In the data rows, zero lies at 4.5, halfway between 4 and 5.
How far apart are the two rows of each pair, measured in a hidden way? 0 means very close, and 30 very far. Two or three weighted sums of its numbers give each row a place; it is the straight-line distance between the places.
[6 2 3 3 4 1 5 8 4 3 2 5 6 4 3 3 2 5 4 5 4]
[2 5 7 2 6 4 7 6 5 5 4 6 5 6 4 5 5 3 5 3 4] 8
[5 2 3 9 3 2 2 2 4 4 5 6 3 4 6 3 5 7 3 7 4]
[4 8 7 4 5 7 3 5 6 6 4 2 3 4 4 7 4 6 7 1 5] 18
[4 4 4 6 7 5 3 5 1 5 4 5 3 3 6 6 6 2 6 3 3]
[6 1 4 6 3 3 5 3 4 5 7 4 3 7 3 1 4 5 3 7 4] 13
[3 6 4 3 6 5 6 4 6 4 2 4 5 4 5 6 6 5 6 2 7]
[4 4 6 5 7 6 5 4 3 4 4 5 3 5 6 7 4 2 6 5 0] 14
[2 6 6 3 5 5 5 6 4 5 3 4 6 5 6 6 4 4 6 2 7]
[5 3 7 1 4 3 6 6 5 4 4 6 8 4 4 2 5 6 3 5 4] 12
[5 3 4 6 3 2 5 5 4 5 6 5 3 6 5 3 3 5 3 7 5]
[3 5 4 6 4 4 4 5 5 1 2 5 7 4 4 6 5 4 4 4 7] 12
[5 3 2 6 8 5 7 6 4 4 4 6 5 4 5 4 6 4 4 5 6]
[4 2 4 2 7 3 6 5 7 2 4 7 7 3 7 4 3 4 3 6 3] 14
[4 6 6 3 3 6 4 5 2 5 3 2 3 4 3 6 5 2 6 2 2]
[4 6 6 3 6 7 4 4 6 7 5 2 3 4 5 7 5 3 7 5 4] 11
[3 6 7 3 7 6 3 5 2 6 4 3 3 4 6 6 6 4 6 3 4]
[5 4 4 5 4 3 6 3 4 5 4 5 3 5 4 3 5 6 4 4 3] 12
[6 7 9 5 7 4 0 3 3 3 7 3 5 9 2 4 3 7 3 6 3]
[6 2 5 6 2 3 4 3 4 4 6 7 3 6 4 1 2 6 2 6 5] 15
[6 3 6 5 4 4 5 5 5 6 4 7 6 3 4 5 3 2 3 3 7]
[6 5 4 7 3 5 3 4 4 6 5 6 4 5 4 4 6 3 4 5 5] 16
[3 7 3 3 9 6 5 6 6 5 3 3 3 4 3 5 6 5 6 1 7]
[3 7 7 5 5 8 7 7 4 6 5 4 5 3 1 6 6 2 5 4 7] 12
[5 3 2 1 4 3 5 5 5 5 4 5 6 4 2 3 3 5 4 5 5]
[5 1 4 6 3 4 5 4 5 4 5 4 3 4 4 4 5 4 3 3 5] 25
[3 5 4 4 6 7 6 5 5 4 4 3 7 4 4 7 5 4 6 2 7]
[4 6 2 4 2 3 7 4 4 4 4 5 4 5 3 4 4 6 5 4 4] 18
[4 3 4 4 1 2 5 5 5 4 5 5 3 5 6 4 4 5 3 5 4]
[5 6 7 3 4 5 3 6 4 4 4 5 8 4 5 5 6 5 6 5 5] 9
[6 4 4 7 3 2 3 2 6 3 6 7 3 3 5 3 5 4 2 6 5]
[3 5 7 4 4 5 4 5 5 6 4 5 8 4 5 5 8 3 6 3 4] 13
[4 6 5 5 4 6 4 6 3 4 3 2 4 1 5 6 4 3 6 2 4]
[4 6 6 5 6 7 5 4 4 5 3 5 3 5 6 6 4 2 6 3 2] 7
[5 8 6 4 5 8 3 6 4 5 4 1 4 5 5 7 7 5 7 1 4]
[4 2 3 2 4 1 5 4 7 3 3 7 7 2 8 7 2 5 3 5 4] 20
[6 3 3 7 1 3 2 4 3 4 6 6 3 6 5 2 3 5 2 7 3]
[7 4 4 3 6 4 5 2 3 5 6 3 0 4 2 3 9 3 2 6 4] 15
[6 3 4 3 4 4 4 5 7 3 3 6 6 4 4 3 4 4 3 4 6]
[5 6 6 3 4 7 3 5 3 3 3 1 3 4 3 6 5 5 6 2 2] 11
[5 2 4 7 2 3 3 4 5 3 6 4 4 4 4 2 3 6 3 7 4]
[5 3 2 4 2 4 3 5 4 4 3 4 4 4 5 2 3 8 3 6 3] 13
[6 4 3 8 2 2 1 2 5 4 6 7 4 4 4 3 3 6 3 6 4]
[5 3 3 4 7 4 4 6 6 5 3 6 7 4 6 3 4 6 4 6 6] 13
[2 9 5 3 7 6 4 7 6 5 4 3 6 4 4 6 9 5 7 2 7]
[7 3 2 8 2 4 4 2 5 4 5 8 4 4 5 3 1 5 2 7 5] 23
[5 6 4 5 6 6 5 4 5 3 4 5 7 5 4 7 6 3 5 4 4]
[6 4 4 6 2 2 5 8 4 6 7 4 3 6 5 3 2 5 2 5 4] 18
[3 6 9 4 5 8 6 7 3 7 6 3 5 4 1 6 6 3 5 4 8]
[3 5 6 6 5 6 2 6 4 4 2 5 4 5 3 5 4 2 6 4 3] 16
[5 4 4 2 6 4 4 5 5 5 5 5 5 4 4 5 5 4 4 4 5]
[3 2 5 2 7 2 7 4 6 3 3 7 7 0 7 5 3 5 2 5 3] 20
[4 4 4 7 4 4 4 5 4 5 5 6 4 5 5 4 6 1 5 3 6]
[6 3 4 2 2 3 4 3 4 3 7 5 2 6 4 1 3 4 3 7 5] 9
[4 4 5 4 4 4 4 5 3 4 4 7 6 4 5 5 5 3 6 3 4]
[5 2 3 5 2 3 5 3 4 4 7 5 4 5 6 2 4 7 2 8 0] 8
[4 3 4 4 4 3 5 5 5 5 6 5 5 6 5 2 5 5 3 6 3]
[5 3 4 5 3 4 3 4 4 5 4 5 4 4 5 2 3 6 3 5 3] 9
[6 3 2 2 3 5 6 6 5 3 3 5 4 4 4 2 3 4 3 5 5]
[6 3 3 7 2 3 3 3 5 4 6 6 3 5 5 3 4 6 1 7 6] 14
[4 4 4 3 6 3 5 5 5 5 3 7 7 2 5 5 2 7 4 4 6]
[3 5 3 6 4 7 4 3 5 1 2 4 6 5 4 5 5 4 6 2 7] 15
[5 7 4 4 3 2 4 2 5 5 7 4 3 4 5 3 4 6 3 8 3]
[5 3 6 3 5 6 6 6 2 5 4 3 2 4 3 6 5 1 5 3 2] 21
[6 3 4 6 3 4 4 6 6 5 4 6 6 4 5 3 3 4 2 3 6]
[5 3 6 5 3 3 5 3 5 5 7 4 3 5 5 2 3 7 3 7 3] 9
[5 6 5 4 7 5 4 5 7 6 2 5 6 5 4 7 7 3 7 2 6]
[6 3 2 3 6 4 9 5 5 4 5 6 6 4 4 4 4 5 4 6 4] 28
[4 7 5 4 8 5 6 4 6 9 4 3 3 3 4 5 7 2 7 4 4]
[4 8 8 6 7 7 3 5 5 6 5 0 5 7 3 6 6 6 7 5 6] 14
[4 6 5 4 7 6 7 6 3 7 4 4 2 5 2 6 6 2 5 4 4]
[4 3 3 3 6 3 5 4 4 4 3 6 8 6 7 3 3 7 3 4 5] 16
[5 3 1 6 6 4 5 4 6 4 4 7 7 5 5 4 5 4 2 5 7]
[6 4 2 5 6 4 6 5 6 9 4 6 6 2 5 5 3 5 4 5 7] 6
[3 5 5 5 7 5 5 5 6 3 0 5 7 5 4 6 6 3 7 5 5]
[3 6 5 3 3 6 5 6 2 4 2 4 5 4 3 5 5 4 5 2 4] 14
[5 7 6 2 5 7 5 5 1 6 2 2 2 4 3 5 6 2 6 5 3]
[5 5 2 5 2 4 5 4 5 4 6 3 4 2 5 3 3 7 4 4 5] 14
[3 6 7 4 4 8 0 7 5 5 4 4 5 4 5 7 7 5 7 3 3]
[6 4 4 5 5 5 4 2 4 6 5 5 4 6 3 4 5 3 5 4 4] 15
[3 7 4 4 6 7 4 4 5 4 3 4 5 4 4 6 6 3 6 4 5]
[3 5 5 5 6 6 5 5 6 5 3 5 6 5 3 6 5 4 6 4 5] 10
[4 7 7 4 4 9 3 5 5 6 4 1 2 3 3 7 9 3 7 4 5]
[5 2 3 7 2 3 6 4 5 5 7 5 2 5 6 2 4 5 3 7 2] 10
[6 3 4 2 3 3 5 6 5 5 7 5 4 6 5 3 3 5 3 5 4]
[5 3 5 4 4 3 7 3 5 4 6 5 2 7 7 1 3 6 2 7 2] 5
[3 8 5 6 7 6 6 6 5 4 4 3 5 4 5 6 6 6 7 2 6]
[4 3 4 5 4 2 7 3 3 5 8 6 3 5 6 1 3 5 3 7 1] 18
[5 2 2 5 5 4 7 4 3 5 4 6 6 5 6 5 3 4 4 4 8]
[4 3 7 3 5 6 6 7 4 4 5 6 7 6 6 6 5 0 6 6 7] 10
[5 3 5 4 4 3 7 3 5 4 6 5 4 6 5 2 3 6 2 7 3]
[4 8 7 6 4 7 1 7 5 5 5 4 5 4 3 6 6 4 7 5 4] 20
[2 7 5 3 8 5 6 4 7 5 2 5 5 4 4 7 7 5 7 2 7]
[4 8 5 4 6 7 3 5 3 6 5 1 4 3 2 0 6 6 7 2 4] 22
[5 3 2 2 2 4 6 5 5 5 3 6 5 5 5 3 4 5 3 4 5]
[7 1 3 2 5 2 5 5 5 3 4 7 6 4 5 4 3 3 3 7 2] 16
[6 4 5 5 4 4 4 6 4 4 4 7 4 6 7 3 3 4 3 6 5]
[6 6 5 4 8 5 6 5 6 6 3 5 6 6 5 7 5 4 7 2 6] 12
[5 6 5 4 3 6 4 4 5 5 3 1 3 5 3 5 9 5 5 3 3]
[6 4 4 4 2 4 3 4 6 3 5 4 3 5 5 3 3 8 4 4 2] 9
[5 8 6 4 6 6 3 5 6 6 3 1 3 4 4 7 5 6 7 2 5]
[5 2 4 6 2 3 6 3 3 6 7 6 3 5 4 0 4 5 3 6 4] 23
[5 3 4 1 6 3 7 4 8 3 4 7 6 2 6 4 3 5 2 5 1]
[4 3 5 5 6 6 4 6 2 8 5 5 2 5 6 6 4 3 5 4 3] 15
[5 4 2 6 4 4 6 3 5 5 5 4 4 5 3 3 6 4 3 5 3]
[6 2 4 6 1 4 4 3 4 5 7 5 2 6 3 1 3 5 2 7 3] 8
[0 4 4 5 4 4 6 5 4 5 4 5 5 6 3 4 4 2 3 4 6]
[2 6 5 3 5 7 6 6 2 6 3 3 2 4 3 7 8 1 5 2 3] 6
[8 3 5 7 2 2 4 3 5 5 8 4 2 5 3 3 4 6 3 8 4]
[4 7 4 3 7 6 5 5 6 5 3 1 5 3 2 6 7 3 6 3 7] 14
[6 3 4 6 3 2 5 1 6 4 7 4 2 5 4 3 3 6 3 7 5]
[6 2 4 5 1 2 6 4 5 6 6 6 3 4 6 3 4 6 3 6 2] 1
[7 3 4 4 3 2 4 3 4 4 7 4 4 8 5 1 2 7 3 7 2]
[8 7 5 3 6 7 4 6 3 6 5 4 4 4 6 7 6 4 6 3 3] 11
[7 3 4 7 2 3 4 2 5 5 7 5 3 8 5 2 4 5 3 8 3]
[3 7 8 5 5 7 5 5 7 4 3 5 7 8 5 3 5 4 6 3 9] 6
[3 4 5 5 7 5 5 5 3 5 4 4 3 5 4 6 4 3 6 4 4]
[4 3 4 5 4 3 7 5 5 6 7 6 2 5 4 2 2 6 2 8 3] 12
[4 6 6 2 5 7 4 6 4 4 0 4 4 5 4 5 4 4 6 2 2]
[8 4 0 5 3 3 4 2 6 5 4 4 4 4 2 3 3 5 4 4 4] 6
[5 7 7 3 8 7 4 2 4 5 6 1 4 6 4 6 6 4 7 5 5]
[6 3 5 7 3 2 3 4 4 4 6 6 3 5 5 2 5 6 3 6 5] 14
[4 6 3 6 6 6 3 4 1 6 3 3 3 5 6 7 6 3 6 2 3]
[6 4 6 5 6 5 4 3 5 3 7 6 5 6 4 4 4 3 4 4 5] 13
[4 8 7 2 7 6 7 3 5 6 5 1 3 4 0 5 7 4 6 4 7]
[5 4 6 6 4 4 2 4 5 5 6 5 3 7 7 5 2 4 3 5 2] 26
[5 4 3 5 5 3 9 4 6 6 3 5 3 5 3 3 3 4 3 5 5]
[5 6 3 7 1 2 6 3 4 5 9 4 4 7 3 3 4 5 3 6 4] 10
[1 6 6 7 6 6 5 7 1 6 5 5 3 6 8 7 5 3 5 4 2]
[2 6 4 7 6 6 5 5 5 6 4 5 7 4 5 7 6 4 6 3 6] 8
[2 7 6 3 6 4 3 6 4 3 4 5 8 5 5 5 5 5 7 5 5]
[3 7 4 2 7 4 6 5 7 4 3 4 6 4 6 6 6 4 6 2 7] 10
[7 3 4 6 4 1 5 2 6 6 7 5 2 6 4 3 3 5 4 6 4]
[6 6 4 5 2 5 4 2 5 3 4 7 3 6 5 4 3 7 3 5 2] 14
[5 5 6 3 6 7 4 4 4 5 4 1 3 4 5 6 6 5 7 4 4]
[4 8 7 5 4 7 3 8 4 5 4 1 4 4 4 6 6 3 7 2 6] 14
[3 9 5 4 4 7 2 5 4 6 4 1 4 4 4 7 7 4 7 1 5]
[6 7 6 4 6 7 5 5 4 7 4 3 4 5 4 6 5 3 7 5 5] 12
[5 6 6 3 5 6 5 5 2 5 2 1 2 3 3 6 6 3 6 3 4]
[2 7 6 7 5 7 3 7 5 5 4 1 4 5 8 6 4 6 8 2 6] 21
[4 3 3 3 1 3 6 3 5 3 7 5 3 5 6 2 3 6 3 5 1]
[4 5 7 2 6 5 4 6 5 3 4 6 7 4 6 7 4 5 6 5 5] 14
[4 4 6 3 6 4 5 5 6 5 9 7 5 5 5 5 6 4 6 4 5]
[3 4 2 6 5 5 3 3 5 3 2 5 6 4 4 6 6 4 7 4 6] 6
[4 3 3 4 5 4 5 5 4 4 5 7 7 5 5 4 5 5 3 5 7]
[4 3 4 3 1 3 9 4 5 5 7 5 2 6 5 2 2 5 3 5 2] 6
[6 4 3 7 2 3 7 3 5 5 7 5 3 4 0 3 5 4 2 9 3]
[6 3 3 4 3 3 3 0 5 4 7 5 3 6 5 4 4 6 3 7 4] 24
[5 1 4 6 2 3 7 2 4 6 7 5 3 4 4 1 3 5 3 7 3]
[2 6 4 5 6 8 3 6 6 4 3 4 7 5 4 6 6 4 7 2 6] 14
[5 7 6 4 5 7 5 5 5 5 1 2 5 3 5 7 6 6 7 2 5]
[3 6 7 4 3 7 1 6 5 6 3 4 6 3 6 8 6 3 7 2 5] 16
[3 5 4 7 6 5 1 4 5 1 3 5 7 4 5 4 6 7 6 4 7]
[4 4 4 5 3 4 3 2 5 3 6 4 4 6 5 3 2 7 3 5 2] 9
[5 5 3 4 3 3 6 4 5 5 3 4 4 5 3 4 3 6 4 6 3]
[2 6 4 5 4 5 6 5 4 3 4 3 7 4 3 6 6 5 7 3 6] 15
[4 2 4 3 3 3 5 4 4 5 7 6 5 4 6 3 2 8 2 7 2]
[3 8 6 3 7 6 2 5 6 5 4 4 4 4 5 8 5 5 7 3 6] 22
[4 5 4 6 4 5 3 3 5 4 3 4 7 6 5 5 4 3 5 3 6]
[4 4 7 4 6 6 5 4 3 7 4 5 4 3 6 7 3 3 7 4 2] 16
[5 6 6 5 5 7 3 6 3 6 3 2 4 3 4 7 5 7 7 1 5]
[5 4 5 6 4 7 4 5 3 3 4 5 5 5 6 5 3 3 7 4 5] 11
[5 4 3 5 5 3 5 7 4 3 4 6 6 2 5 4 4 5 3 4 8]
[3 6 5 5 3 6 5 5 6 5 5 4 7 5 4 6 6 4 6 3 6] 7
[6 3 0 4 3 4 5 5 5 5 4 7 6 4 6 4 5 5 3 5 8]
[4 6 9 5 5 2 5 6 4 4 4 6 4 6 4 5 5 2 6 6 5] 10
[5 3 4 1 6 3 6 3 5 3 3 7 6 3 6 4 2 5 3 5 3]
[8 3 3 5 3 3 5 1 5 4 7 4 3 5 6 2 3 6 3 5 5] 18
[5 3 4 7 4 2 4 5 6 4 7 5 4 7 5 3 3 6 3 7 2]
[5 4 1 4 6 5 4 3 5 4 2 4 7 4 5 5 6 3 6 4 6] 16
[4 5 5 3 6 4 5 5 4 5 4 5 5 4 5 6 6 3 5 5 1]
[6 2 3 7 1 4 5 3 5 4 6 5 3 5 2 2 3 6 1 6 4] 12
[5 6 6 4 4 7 4 5 3 7 3 2 2 5 4 6 8 4 6 4 1]
[4 6 6 3 6 6 5 7 5 8 3 2 4 5 2 5 7 4 7 3 6] 8
[5 2 3 4 5 3 6 7 5 5 3 6 7 4 4 3 4 4 3 5 6]
[4 4 6 6 5 7 4 6 4 2 2 5 6 6 5 4 3 4 6 5 4] 13
[4 7 6 2 6 7 5 5 4 5 4 3 3 4 7 7 7 2 6 4 3]
[4 4 6 4 6 6 4 6 3 6 4 4 4 4 6 7 4 1 6 3 3] 9
[5 2 4 1 5 3 6 4 5 3 4 7 6 2 8 4 0 6 3 5 3]
[5 3 3 6 3 3 6 3 3 4 5 4 5 5 6 3 3 6 2 8 3] 17
[5 4 3 7 5 4 6 4 7 7 5 5 6 5 5 5 4 2 4 6 6]
[6 5 3 5 4 4 3 5 6 5 3 6 7 3 4 3 5 4 3 5 7] 4
[7 7 9 2 8 5 0 4 5 1 3 0 5 9 0 4 5 9 3 6 5]
[6 4 3 7 3 3 5 3 6 5 7 4 3 5 3 3 3 7 3 8 4] 15
[6 3 4 7 2 3 4 3 5 3 6 4 3 5 3 2 2 7 4 7 5]
[3 5 4 5 5 4 6 4 5 6 4 4 5 3 5 5 5 4 5 5 6] 15
[3 6 6 5 7 7 5 5 4 5 3 4 4 8 6 4 3 1 7 4 3]
[6 5 1 6 4 5 5 2 5 5 3 4 5 6 2 4 5 5 5 5 7] 9
[5 3 2 3 4 3 6 5 4 4 3 6 6 4 6 3 4 6 5 5 5]
[4 3 2 5 4 3 8 3 4 5 3 7 4 4 6 4 3 2 2 4 6] 5
[4 4 7 5 7 4 4 4 4 4 4 5 7 4 5 5 7 4 5 5 6]
[4 6 5 6 3 8 4 7 1 4 3 1 3 4 3 6 5 3 7 0 6] 13
[6 2 2 2 3 3 3 4 4 6 4 0 5 3 3 4 5 7 3 5 6]
[4 6 5 4 4 4 5 7 5 4 4 5 6 5 5 6 5 3 5 3 6] 14
[5 2 7 7 2 3 4 3 4 5 6 6 3 7 4 3 3 5 3 7 4]
[6 6 7 3 4 7 0 5 5 5 3 3 3 3 4 8 5 4 7 3 5] 16
[4 7 7 7 4 7 0 7 5 5 4 5 5 3 4 7 6 3 6 3 5]
[4 3 3 5 2 2 3 3 4 4 7 6 4 4 6 3 2 8 3 4 2] 22
[4 5 4 6 5 5 3 2 4 3 3 5 5 5 5 5 5 4 7 2 5]
[4 4 4 7 3 5 3 3 5 4 2 4 6 6 4 6 5 3 6 4 5] 9
[6 3 2 2 5 5 6 4 5 3 4 6 6 3 5 4 3 4 3 6 8]
[4 4 2 5 4 4 4 5 6 4 4 4 5 2 3 6 4 5 3 2 6] 7
[6 0 3 3 5 3 4 6 7 5 4 7 8 3 5 3 3 6 3 4 6]
[4 6 6 4 3 6 4 5 5 4 3 2 4 3 3 5 5 3 6 4 3] 8
[7 3 5 4 4 3 4 4 4 2 6 5 4 5 5 2 3 6 3 7 1]
[6 3 4 6 5 3 4 2 6 5 7 3 2 5 2 3 2 3 3 8 7] 9
[5 3 4 5 2 4 4 5 5 5 6 4 3 5 4 3 3 7 3 5 3]
[3 6 4 4 6 6 6 4 4 7 4 4 2 4 5 6 5 2 7 4 3] 9
[3 5 7 5 7 5 4 7 6 5 4 5 8 7 4 6 6 4 5 6 9]
[6 4 5 3 3 2 4 3 5 5 7 5 3 6 4 3 3 7 3 7 2] 6
[2 5 1 5 6 6 7 5 3 6 4 4 2 3 5 5 7 0 5 5 4]
[4 6 6 4 7 6 3 5 2 4 6 4 4 3 6 6 6 4 7 4 3] 16
[3 5 5 5 6 5 4 5 4 5 4 4 4 6 6 4 2 2 5 4 3]
[4 4 2 2 5 3 6 6 5 3 4 5 8 1 6 5 1 5 3 4 4] 19
[7 3 4 2 6 3 6 5 3 4 4 5 6 2 5 3 4 6 3 4 9]
[4 5 6 5 5 6 3 5 2 7 4 5 4 4 6 7 5 3 5 2 2] 9
[4 3 2 1 5 3 6 4 6 2 4 6 6 2 5 5 2 5 3 7 3]
[4 4 5 3 4 4 6 6 4 5 4 5 6 5 4 7 5 3 4 5 6] 11
[2 4 4 4 4 3 5 5 5 5 4 6 2 3 6 4 3 3 4 4 5]
[4 3 3 5 3 3 5 3 4 4 6 6 3 5 5 2 3 6 3 7 1] 14
[5 3 3 5 2 3 4 3 4 3 6 4 5 4 4 2 4 8 3 5 2]
[6 3 5 2 6 3 6 5 5 4 3 4 6 3 5 3 5 6 4 5 5] 3
[6 3 3 3 3 3 4 5 5 2 4 5 7 2 5 5 1 4 4 5 2]
[5 2 3 4 5 5 4 5 6 5 4 7 8 4 6 4 2 7 3 4 6] 11
[6 3 3 1 5 2 6 6 5 3 2 7 7 4 4 3 3 6 4 6 5]
[5 5 6 3 5 8 6 7 2 4 3 5 2 4 3 5 6 3 6 3 4] 4
[1 5 5 3 5 5 5 6 5 4 4 3 6 5 4 5 5 5 6 2 6]
[4 6 6 5 3 6 4 6 3 5 4 2 3 3 4 6 4 5 6 2 2] 14
[6 4 3 6 4 3 5 3 5 4 6 5 2 4 5 3 4 6 4 9 3]
[3 7 4 5 4 5 3 4 3 3 2 4 8 5 7 5 6 4 6 4 5] 13
[4 4 3 5 2 4 2 3 2 4 4 4 4 4 4 3 2 9 3 5 3]
[6 3 4 7 3 2 3 2 5 4 7 6 2 4 2 2 3 6 1 7 6] 12
[5 3 3 1 4 3 5 6 5 3 3 5 6 3 3 3 4 6 3 5 5]
[5 2 4 5 4 2 6 4 3 5 5 9 3 5 5 2 4 6 3 6 5] 6
[6 8 7 3 6 6 2 6 3 6 3 0 3 4 4 7 6 6 7 3 3]
[3 6 5 4 6 5 6 5 4 2 2 5 6 4 4 6 7 4 5 1 5] 13
[5 3 3 4 7 4 6 3 5 7 4 5 5 4 4 6 3 4 3 6 7]
[6 4 4 3 5 4 3 5 3 4 3 3 5 3 4 6 7 3 6 3 1] 10
[5 7 9 3 5 7 9 8 3 7 8 3 4 4 0 6 9 1 5 4 6]
[4 6 3 4 6 5 4 5 6 3 9 5 7 4 5 7 6 4 6 3 6] 24
[3 6 5 5 7 5 4 4 7 3 3 2 5 5 5 7 6 5 6 2 6]
[3 5 4 4 6 7 5 1 2 6 4 5 3 4 4 6 5 3 5 4 2] 23
[4 6 9 6 6 6 3 4 4 5 5 4 4 6 6 6 4 2 6 3 3]
[5 3 4 4 6 4 7 5 5 4 3 6 8 4 6 3 2 7 4 3 6] 19
[4 8 5 5 5 7 3 5 4 6 4 1 3 6 5 7 6 2 7 2 6]
[4 3 2 2 5 3 6 5 5 3 7 6 5 4 4 3 3 6 4 4 6] 24
[3 2 4 5 2 3 6 3 5 4 5 5 3 4 6 3 3 6 2 5 3]
[7 4 5 6 4 2 3 3 4 7 7 4 4 4 6 2 3 7 3 6 3] 6
[3 4 4 4 5 6 6 6 5 3 1 3 6 4 5 5 6 4 6 2 6]
[4 7 6 3 5 7 1 5 4 3 6 3 5 4 6 7 5 6 7 2 5] 6
[5 3 2 4 5 4 6 5 6 4 4 6 6 4 4 4 6 5 3 5 6]
[4 6 3 3 8 5 5 5 5 6 3 0 4 7 1 5 6 4 7 3 7] 16
[4 2 6 5 2 2 5 7 5 5 7 7 3 4 5 4 4 5 2 6 2]
[5 4 4 3 4 3 6 5 5 2 4 3 5 4 5 3 3 5 3 2 7] 10
[5 3 5 7 6 3 4 2 5 4 7 5 3 6 3 3 4 7 3 7 4]
[3 5 5 5 6 6 4 6 5 3 3 4 7 4 5 6 6 4 6 3 5] 9
[5 6 6 3 5 5 4 6 3 6 4 4 2 3 4 6 6 3 6 5 3]
[4 6 5 4 4 6 3 5 5 6 3 1 4 3 5 9 5 5 7 3 7] 14
[4 7 4 5 4 6 6 5 4 4 3 5 6 3 5 6 5 3 6 3 6]
[5 2 5 7 2 2 4 3 6 5 6 5 3 4 4 3 8 6 3 7 5] 16
[3 6 5 3 5 5 5 5 6 4 5 4 7 5 9 6 6 5 6 3 6]
[5 2 3 2 4 3 7 6 5 5 3 6 6 3 4 3 4 5 4 5 7] 21
[7 6 9 2 7 5 0 5 6 3 5 2 6 6 1 6 4 7 5 6 5]
[3 4 4 5 5 6 2 3 4 5 2 5 7 4 5 6 5 5 6 3 6] 23
[1 7 7 5 6 7 4 7 4 2 5 2 7 6 5 3 3 7 8 3 7]
[5 3 2 3 9 3 3 6 6 4 4 7 7 4 3 3 5 5 2 4 7] 4
[3 4 6 5 5 6 4 5 3 5 5 5 5 6 6 6 7 4 6 5 5]
[6 6 7 3 4 7 5 6 2 7 2 1 3 4 4 7 5 2 6 2 3] 13
[2 5 6 3 5 4 4 6 4 2 4 5 7 5 5 5 7 5 6 5 5]
[2 6 7 0 6 2 4 3 4 2 3 1 5 2 5 4 6 7 6 5 6] 11
[6 4 4 5 2 4 5 4 6 5 6 6 3 4 5 4 3 4 2 4 3]
[4 5 2 7 5 5 5 1 4 4 4 4 5 6 3 5 6 5 5 4 6] 14
[5 3 3 1 6 2 5 5 7 3 5 6 7 3 5 5 2 6 4 5 3]
[5 6 3 6 5 4 4 3 5 4 4 6 6 5 3 5 2 4 4 5 5] 13
[7 3 3 9 3 3 1 2 4 4 6 7 3 6 3 3 5 3 2 6 0]
[5 7 6 3 5 7 1 4 7 5 4 0 4 4 3 7 6 6 7 2 5] 7
[3 4 5 5 5 4 3 7 5 4 3 5 6 5 6 6 5 3 6 4 5]
[3 4 4 4 5 4 3 6 4 2 3 6 6 5 6 7 4 2 5 4 5] 7
[5 8 7 4 5 9 5 4 4 4 4 1 4 5 4 7 5 4 7 3 3]
[3 5 8 5 6 7 4 6 2 6 4 5 2 4 6 7 5 3 6 4 4] 9
[4 6 5 4 3 7 4 5 4 5 3 3 3 4 5 6 5 2 6 3 4]
[4 4 2 6 3 2 6 1 7 4 6 5 4 2 5 3 3 6 4 7 4] 10
[6 3 5 6 2 2 3 1 6 6 7 3 3 4 5 2 3 6 3 7 3]
[7 2 5 5 4 3 6 2 4 4 6 5 3 5 5 2 2 4 3 7 2] 16
[6 3 4 9 3 5 6 0 5 3 6 2 3 4 4 3 3 5 3 7 2]
[5 5 7 4 3 5 5 8 4 3 4 7 6 6 5 6 6 3 6 4 4] 18
[5 4 3 2 7 4 7 5 5 1 4 6 6 3 6 5 2 5 4 5 3]
[5 5 4 4 4 4 6 5 3 6 5 4 4 4 6 4 5 4 5 5 3] 20
[6 3 3 7 2 2 2 1 4 5 6 5 3 5 5 3 3 6 2 5 5]
[5 5 6 3 5 6 4 5 3 5 5 3 2 3 5 6 6 3 6 4 3] 8
[5 2 3 6 6 3 6 4 5 5 4 6 7 4 2 3 6 5 4 6 6]
[3 4 6 4 6 5 5 5 2 6 4 4 4 4 6 5 3 3 6 4 2] 9
